50 stands for zero in the data rows.
In each game, the first row plays the second. By how much does the first row win? 15 means about a draw, 30 a big win and 0 a big loss. Wins can go round in a circle. Each row has two weighted sums of its numbers, A and B, taken from their middle values. A row wins by its A times the other's B, less its B times the other's A.
(46 46 46 44 46 48 46 51 39 49 51 71 57 85 56 52 50 76 44)
(43 50 48 42 55 55 52 38 51 35 46 36 73 47 36 49 44 46 79) >> 17
(54 58 50 45 42 42 44 99 37 50 68 76 93 50 72 44 37 99 40)
(46 61 48 44 65 62 66 39 70 46 37 44 67 37 48 50 53 60 99) >> 16
(68 51 48 40 45 45 47 99 38 52 52 43 48 93 45 65 70 56 51)
(63 45 45 42 47 38 51 42 59 55 50 36 44 62 74 68 46 58 46) >> 16
(47 51 63 57 55 94 43 42 58 60 42 62 33 41 45 39 51 47 42)
(46 48 49 56 49 47 40 45 48 44 42 45 54 30 39 39 34 59 64) >> 14
(51 46 41 48 46 41 50 37 32 47 59 61 50 49 52 40 52 35 41)
(36 66 48 46 36 37 66 53 77 54 79 43 46 44 48 42 46 42 47) >> 12
(70 52 64 46 44 56 42 57 57 44 42 46 42 54 59 40 46 65 47)
(60 45 66 51 61 97 43 49 75 48 39 56 44 80 77 79 45 88 45) >> 6
(44 47 50 65 63 53 64 35 49 42 41 36 54 45 48 42 41 49 73)
(34 47 46 39 37 53 63 42 64 55 47 47 51 49 47 57 42 43 42) >> 27
(99 39 60 57 48 45 34 48 42 71 45 43 35 59 54 51 39 99 43)
(98 41 51 86 55 39 42 57 48 52 54 37 39 39 78 41 43 94 44) >> 13
(39 45 54 42 43 48 53 39 46 61 43 66 45 99 39 48 55 37 43)
(29 53 46 43 43 45 99 64 66 48 87 27 64 49 42 69 37 70 85) >> 2
(66 46 48 49 42 37 43 44 37 53 36 37 41 96 49 51 44 67 51)
(36 59 52 39 49 50 42 41 53 38 54 74 66 51 38 34 73 45 99) >> 12
(58 47 49 43 41 43 43 38 43 48 47 50 56 49 38 42 51 30 44)
(35 75 48 44 45 42 48 70 68 40 81 51 84 36 74 39 47 50 42) >> 12
(31 53 49 47 31 49 47 64 43 46 60 53 43 62 47 47 39 52 43)
(62 43 60 42 52 69 43 43 49 38 51 60 53 82 78 47 44 59 43) >> 18
(44 44 57 63 66 38 43 39 39 53 50 32 43 60 47 40 47 46 41)
(54 48 46 70 72 40 44 38 56 52 37 64 47 41 35 35 48 34 35) >> 6
(53 56 45 60 52 55 42 50 58 54 39 66 52 39 49 54 47 38 37)
(45 51 48 71 48 41 44 41 50 48 44 33 40 44 48 52 36 59 45) >> 17
(42 51 48 41 37 40 49 88 63 54 65 45 43 57 69 59 42 47 46)
(71 49 58 49 46 60 44 64 59 45 46 50 46 49 64 51 44 56 49) >> 11
(48 42 47 61 62 44 56 44 37 48 52 36 46 41 45 35 40 37 55)
(61 49 55 47 42 73 45 40 62 50 35 55 47 64 63 49 47 61 43) >> 19
(47 42 44 40 48 39 62 48 50 37 50 29 52 34 64 44 52 67 97)
(41 46 69 54 58 90 46 44 54 37 40 60 46 53 53 39 51 58 47) >> 9
(47 57 59 47 64 66 43 43 45 46 38 64 47 45 30 37 49 44 46)
(69 38 38 54 44 42 47 38 25 52 59 98 51 44 74 51 90 44 44) >> 23
(52 70 52 52 41 54 62 60 76 71 66 57 46 49 33 68 56 66 64)
(47 52 48 43 51 46 48 44 61 50 43 31 65 50 36 51 51 50 53) >> 6
(51 67 57 49 46 52 41 88 46 59 70 45 47 61 52 42 42 53 48)
(60 43 55 45 58 42 37 39 57 40 43 34 54 42 55 49 42 63 46) >> 20
(46 50 50 40 36 57 39 47 48 41 39 39 57 58 45 44 42 42 50)
(39 60 50 43 45 38 63 36 53 43 42 57 67 42 81 42 45 48 46) >> 4
(55 45 55 49 46 48 50 60 45 48 43 81 42 62 63 68 44 53 41)
(65 57 45 58 56 42 41 41 87 46 44 37 57 35 38 37 38 37 46) >> 14
(62 62 54 56 59 48 41 68 55 41 40 37 40 37 86 40 46 50 43)
(46 47 50 43 60 56 48 37 53 44 40 80 69 40 60 37 46 34 39) >> 20
(64 50 48 52 44 39 48 56 37 56 48 85 41 63 53 53 80 63 45)
(50 50 54 46 52 55 48 37 65 62 38 95 50 54 44 50 49 41 39) >> 2
(45 55 54 65 58 56 40 75 54 47 43 33 43 34 40 43 43 66 46)
(50 44 57 49 41 47 48 44 38 38 39 78 51 71 66 36 46 67 44) >> 15
(48 51 46 69 43 41 42 42 65 40 45 58 50 38 48 37 41 47 40)
(51 52 64 67 63 52 45 42 54 51 42 47 42 45 44 41 45 43 40) >> 14
(41 37 39 48 51 51 46 37 27 52 43 59 48 46 53 45 69 35 42)
(46 45 48 65 72 39 82 44 44 70 43 31 37 61 46 99 44 49 75) >> 17
(53 44 49 44 46 38 40 39 44 45 45 46 47 56 66 38 41 39 43)
(41 50 43 41 44 46 45 37 78 39 37 50 63 37 87 40 37 36 49) >> 24
(41 49 49 46 43 49 55 41 39 59 51 89 72 56 49 56 99 30 44)
(50 50 54 53 59 44 55 36 39 48 42 40 42 46 50 46 49 54 58) >> 19
(51 42 45 57 52 49 44 38 44 46 43 54 51 44 41 49 43 32 42)
(39 39 55 56 57 39 45 38 36 43 43 51 50 47 55 32 48 38 39) >> 15
(53 41 49 46 57 58 53 48 49 54 53 63 49 44 59 51 62 54 54)
(59 45 45 45 50 47 40 44 36 60 44 70 44 53 43 87 55 36 41) >> 17
(52 46 45 48 42 43 69 63 44 67 50 40 44 47 43 51 46 62 76)
(78 43 49 45 42 44 38 45 28 54 59 70 45 68 46 38 40 44 44) >> 26
(81 44 52 55 65 53 44 51 58 56 41 53 52 36 38 45 43 59 44)
(54 41 41 54 65 38 46 42 34 46 52 57 44 49 43 49 46 32 43) >> 23
(58 51 53 46 60 46 38 41 59 50 40 40 47 32 47 34 46 44 55)
(43 79 45 46 46 60 45 99 62 48 70 31 56 41 35 44 48 47 73) >> 17
(50 42 47 43 56 39 33 40 35 37 52 43 54 43 56 49 56 38 41)
(49 47 43 52 48 39 50 61 47 57 49 32 55 35 47 58 34 83 73) >> 21
(46 39 43 46 48 48 50 46 25 52 54 64 50 49 46 61 99 36 45)
(35 61 47 42 52 46 80 73 66 49 69 30 66 36 33 92 48 69 99) >> 9
(65 38 39 53 42 42 41 46 26 53 51 47 48 48 31 79 85 38 49)
(40 50 45 47 33 44 69 63 55 59 58 41 41 57 42 56 53 44 59) >> 11
(43 68 51 48 42 49 41 55 65 54 55 37 47 44 31 44 57 36 52)
(51 48 51 86 62 38 44 39 42 53 43 26 43 34 29 50 35 47 45) >> 21
(41 41 49 45 49 54 45 38 33 52 42 53 37 60 37 58 55 45 45)
(51 45 57 48 63 50 45 39 62 62 39 81 46 39 50 37 47 40 42) >> 10
(28 48 51 48 38 39 99 53 41 42 94 34 50 45 56 42 38 50 64)
(42 51 63 44 60 96 38 39 56 44 38 51 41 39 63 37 49 61 45) >> 15
(59 58 45 63 49 44 43 45 57 45 42 56 54 40 42 42 42 47 43)
(33 45 47 46 35 37 85 65 47 59 99 30 37 87 60 69 43 55 51) >> 16
(30 61 48 43 31 44 66 48 57 47 43 48 50 60 37 50 43 59 51)
(58 37 47 63 59 37 50 49 36 58 56 49 43 54 35 38 43 31 41) >> 20
(38 51 53 46 42 82 42 56 51 44 44 50 50 62 52 50 47 50 48)
(56 40 46 46 36 47 44 41 39 63 42 57 44 62 37 39 42 50 44) >> 22
(53 55 52 48 47 43 41 48 48 44 55 47 59 50 51 45 58 41 45)
(67 54 47 86 72 37 47 37 46 45 40 29 62 34 65 42 36 75 42) >> 18
(48 64 51 48 47 68 49 53 69 53 41 63 66 45 39 45 44 42 41)
(56 40 53 54 64 45 42 39 52 52 43 43 46 38 36 35 47 36 43) >> 16
(43 73 46 35 43 50 53 49 72 38 56 30 69 36 43 39 54 48 99)
(82 38 55 63 58 46 46 46 39 53 51 69 50 70 57 57 42 68 53) >> 11
(66 47 42 45 61 48 49 41 43 48 45 50 56 42 40 55 37 38 44)
(37 61 48 48 39 39 53 78 60 46 93 61 54 36 72 51 49 39 42) >> 15
(52 42 51 55 40 49 44 37 47 48 39 45 42 44 34 50 40 34 41)
(44 46 61 51 46 99 44 57 50 52 41 54 40 52 41 51 43 56 47) >> 13
(38 64 51 54 50 60 50 58 82 61 48 41 46 45 47 57 40 76 45)
(43 53 64 43 49 99 43 45 54 41 43 65 46 50 45 38 44 48 50) >> 12
(63 38 37 48 45 42 40 43 25 52 56 42 53 43 40 48 90 37 47)
(59 41 53 49 45 49 44 37 40 43 38 67 51 48 48 36 44 67 45) >> 11
(34 44 50 44 33 44 47 77 47 55 58 65 50 48 56 59 37 53 44)
(43 47 45 60 38 38 50 48 45 60 50 89 45 51 56 47 37 34 37) >> 21
(68 50 49 51 45 41 43 75 41 63 70 42 63 55 34 45 45 59 39)
(36 44 46 43 44 48 66 50 52 67 52 51 41 64 54 56 60 53 43) >> 12
(50 42 48 76 83 42 40 36 43 45 49 31 50 43 42 39 42 45 45)
(39 41 47 43 32 36 48 49 48 43 51 56 47 85 77 45 48 48 43) >> 23
(42 50 52 64 67 51 32 35 56 45 36 48 44 43 32 44 48 50 41)
(30 54 47 40 41 50 48 56 51 41 40 59 51 39 43 42 44 41 43) >> 9
(42 42 48 66 51 48 48 36 47 47 36 67 50 48 55 47 45 40 36)
(39 65 65 45 49 99 46 38 71 36 35 60 46 59 65 40 47 44 44) >> 15
(32 66 49 42 43 69 44 48 72 49 53 47 65 28 44 40 34 40 57)
(46 44 48 39 58 53 46 47 60 50 45 70 51 47 39 50 81 49 57) >> 26
(53 46 44 44 48 40 44 41 29 45 47 43 54 42 40 53 89 41 49)
(50 50 70 56 55 99 47 49 42 61 36 64 38 79 38 43 47 49 43) >> 16
(34 76 50 44 42 54 55 58 68 54 60 62 65 43 39 47 56 34 45)
(48 48 48 50 64 48 48 36 50 43 40 37 46 41 70 39 59 62 49) >> 21
(39 64 47 41 46 52 57 80 59 44 56 32 55 79 53 68 54 42 53)
(36 47 47 47 39 36 45 47 56 45 47 47 37 35 64 37 45 51 36) >> 17
(59 50 48 43 55 49 47 48 49 56 61 65 61 55 60 55 97 47 46)
(34 68 44 43 37 41 46 57 43 45 44 41 56 52 81 40 40 55 45) >> 28
(46 50 47 41 75 43 40 39 54 46 43 26 64 38 35 43 45 40 49)
(39 45 47 44 41 47 54 52 48 52 47 49 48 43 41 43 42 50 43) >> 15
(35 44 49 40 34 42 52 51 43 48 58 41 47 75 40 49 44 43 40)
(42 48 50 50 44 38 50 40 55 55 44 30 35 45 38 55 48 37 36) >> 15
(66 38 48 56 45 43 47 37 45 47 47 61 58 49 45 47 39 32 40)
(76 55 45 43 53 47 38 46 33 52 44 66 57 48 57 51 50 47 44) >> 8
(50 51 46 44 50 56 46 35 37 47 52 60 53 46 38 40 71 37 44)
(29 45 48 42 32 39 78 47 34 49 82 54 43 47 49 41 51 41 45) >> 13
(39 46 45 47 38 48 47 45 63 64 45 66 43 42 51 44 41 35 39)
(61 51 45 54 71 39 58 51 46 49 47 29 53 49 42 75 37 58 73) >> 14
(44 43 50 54 68 37 54 38 43 55 52 31 42 57 51 50 47 50 52)
(51 48 47 58 44 40 55 77 38 54 62 45 37 36 55 46 35 66 38) >> 13
(68 42 54 64 61 43 45 41 54 55 42 49 49 43 31 39 44 37 45)
(30 39 49 52 46 37 99 73 44 51 80 44 49 41 54 74 37 98 71) >> 9
(38 51 49 47 54 53 46 47 51 48 36 43 61 49 61 59 42 63 53)
(58 51 47 50 73 46 65 46 61 51 45 27 67 42 39 79 38 58 85) >> 17
(40 69 48 48 37 42 59 80 50 44 99 67 52 56 58 37 50 48 54)
(70 49 50 52 54 39 48 43 66 46 46 72 48 43 76 56 47 43 42) >> 27
(57 50 47 66 67 44 35 39 61 47 40 42 51 57 39 67 47 45 41)
(48 42 51 52 53 37 44 45 38 46 46 41 48 50 48 43 45 52 42) >> 14
(46 55 65 73 57 49 42 56 44 49 40 40 36 40 37 41 43 57 41)
(56 44 51 45 49 48 35 47 40 48 40 55 43 99 46 99 49 69 45) >> 18
(52 53 44 50 49 38 40 40 43 37 47 42 64 33 55 31 44 34 37)
(32 46 51 44 41 55 99 57 49 72 89 28 46 66 29 49 41 51 57) >> 18
(41 54 49 50 68 55 48 36 57 45 37 81 61 35 44 32 45 32 44)
(51 59 48 57 55 39 42 42 62 43 49 36 44 47 54 41 45 33 52) >> 22
(65 44 38 48 48 43 42 41 25 47 48 57 51 38 68 59 99 46 44)
(40 48 48 48 38 39 75 57 40 58 62 73 45 88 87 91 45 52 40) >> 21
(49 89 49 52 51 60 43 47 68 47 41 81 71 39 48 41 63 50 49)
(37 46 50 72 60 46 44 36 53 43 44 28 58 37 31 33 34 43 77) >> 29
(65 52 43 40 47 47 45 41 53 49 45 29 48 46 43 62 47 42 58)
(49 45 48 67 62 41 50 39 50 41 46 28 54 42 39 41 43 48 77) >> 15
(30 59 47 41 42 55 77 65 90 54 54 53 54 47 44 99 42 42 44)
(69 37 41 56 51 49 48 38 31 59 47 73 39 50 50 63 42 38 43) >> 14
(62 44 51 59 51 46 45 43 44 47 43 62 41 41 69 39 42 68 40)
(41 52 52 55 72 45 58 37 49 50 42 34 40 49 47 56 56 37 53) >> 13
(50 50 46 46 35 44 46 50 49 44 37 61 51 72 57 63 44 75 47)
(62 52 47 39 43 53 45 38 45 58 41 74 54 58 62 46 58 36 43) >> 15
(41 42 54 68 73 46 42 35 59 39 36 61 47 46 49 34 60 36 38)
(51 45 47 67 65 41 44 44 52 56 44 31 52 41 45 70 33 58 99) >> 17
(74 34 37 40 42 52 45 45 26 42 58 56 55 44 54 57 82 46 43)
(78 58 45 45 64 46 41 50 43 46 39 50 69 38 43 45 44 37 49) >> 12
(50 43 47 43 32 41 42 43 43 45 45 50 46 56 41 42 48 49 45)
(33 79 52 48 50 59 49 59 53 49 58 57 45 33 48 34 55 40 49) >> 26
(42 47 48 39 33 38 65 41 65 45 64 58 59 59 55 57 45 37 48)
(43 57 55 55 47 52 45 48 60 60 38 45 46 39 48 48 43 54 42) >> 18
(48 51 48 45 59 46 40 47 44 46 41 45 74 44 53 45 76 38 50)
(51 50 51 35 47 43 44 47 34 47 46 57 49 83 64 56 56 48 51) >> 11
(56 42 52 44 50 60 47 44 55 45 44 56 37 92 65 50 57 45 43)
(77 39 57 56 45 51 45 43 37 49 45 58 39 99 89 41 42 77 41) >> 16
(78 60 58 52 52 87 43 62 59 47 40 52 48 56 46 58 42 57 57)
(29 55 48 45 53 43 61 43 42 44 51 63 60 40 99 40 71 46 46) >> 8
(53 53 48 40 45 44 42 50 46 49 45 49 56 40 44 54 81 31 43)
(55 52 51 76 48 40 44 37 54 45 35 34 42 40 39 42 45 42 38) >> 16
(43 64 48 49 44 65 52 67 75 50 77 57 60 40 49 48 49 40 49)
(65 49 46 52 51 49 43 48 36 59 55 57 57 48 49 35 40 42 38) >> 12
(43 64 57 42 42 49 43 56 40 39 42 68 53 39 63 35 41 54 47)
(49 45 48 48 43 65 46 41 48 51 41 59 43 36 53 41 44 48 41) >> 17
(37 52 49 48 48 46 52 50 46 46 51 62 94 39 48 43 67 31 41)
(65 52 54 49 65 49 37 59 40 43 40 35 51 49 48 46 42 56 47) >> 11
(62 42 48 47 42 55 43 48 47 42 44 52 48 59 57 45 49 71 50)
(30 41 50 44 42 40 79 45 45 45 74 56 50 72 63 36 48 47 45) >> 14
(64 54 63 79 64 51 43 45 44 63 39 54 39 38 36 50 44 57 38)
(75 55 39 51 46 41 34 46 31 50 64 37 61 38 44 42 49 56 38) >> 25
(46 47 47 45 51 59 48 38 52 49 39 42 51 49 44 51 46 70 43)
(32 69 53 42 42 60 48 53 59 49 54 74 51 42 91 45 43 50 45) >> 11
(41 45 47 52 46 38 80 45 53 51 53 36 35 52 81 68 67 56 89)
(43 39 54 42 47 39 42 43 30 42 49 44 43 90 51 38 58 56 43) >> 13
(34 52 59 47 43 51 47 40 52 38 41 56 49 53 89 34 48 39 42)
(67 35 44 54 46 45 42 42 35 53 64 54 50 47 41 63 42 69 38) >> 15
(55 34 45 66 61 43 45 47 43 53 45 59 43 52 48 80 52 61 74)
(68 48 46 78 51 37 41 42 54 50 39 26 52 39 41 76 38 52 39) >> 14
(38 58 50 49 50 52 42 48 60 45 37 56 54 37 54 40 45 50 43)
(29 66 48 37 52 46 89 55 99 46 60 36 49 50 70 61 72 47 54) >> 15
(52 40 55 49 48 39 43 43 29 39 43 48 58 78 52 35 41 49 39)
(33 51 48 42 39 43 43 46 57 41 46 50 56 44 44 38 41 40 47) >> 18
(52 53 49 48 55 38 55 45 59 51 39 30 48 37 45 51 61 83 80)
(59 57 50 57 46 39 48 53 53 60 52 70 52 48 44 48 47 37 37) >> 25
(43 55 48 59 40 43 47 50 45 62 58 59 46 52 40 47 51 36 41)
(76 55 49 44 47 47 47 99 29 62 94 51 59 99 48 42 71 48 45) >> 19
(57 53 46 43 59 49 74 48 50 57 45 40 52 42 36 63 44 42 99)
(35 50 48 48 56 44 48 68 50 52 46 36 58 30 49 51 38 61 52) >> 16
(66 43 37 43 46 71 42 42 36 63 43 45 53 42 32 71 63 36 51)
(30 42 53 45 53 43 82 45 46 55 52 40 44 53 53 55 55 47 43) >> 16
(64 38 45 76 60 40 44 58 32 43 54 52 52 40 36 63 40 36 37)
(28 53 45 41 31 41 74 54 87 44 66 45 45 50 59 48 42 39 44) >> 23
(40 55 44 40 33 42 52 56 60 49 60 30 53 60 49 41 57 46 47)
(61 61 48 42 46 44 42 99 29 46 99 42 85 84 60 36 68 53 41) >> 14
(41 53 46 40 51 43 59 37 49 47 46 37 49 45 54 46 42 35 51)
(65 43 53 57 42 44 50 49 46 39 44 73 43 61 99 49 38 64 40) >> 17
(78 33 38 53 40 40 44 51 25 70 57 44 36 58 44 99 63 54 44)
(54 44 69 54 63 86 45 49 56 40 40 51 44 49 62 42 45 64 48) >> 17
(36 47 47 44 61 74 52 40 49 43 42 69 55 31 39 35 46 31 41)
(38 34 48 51 43 35 98 60 39 63 75 26 35 58 39 77 34 59 51) >> 15
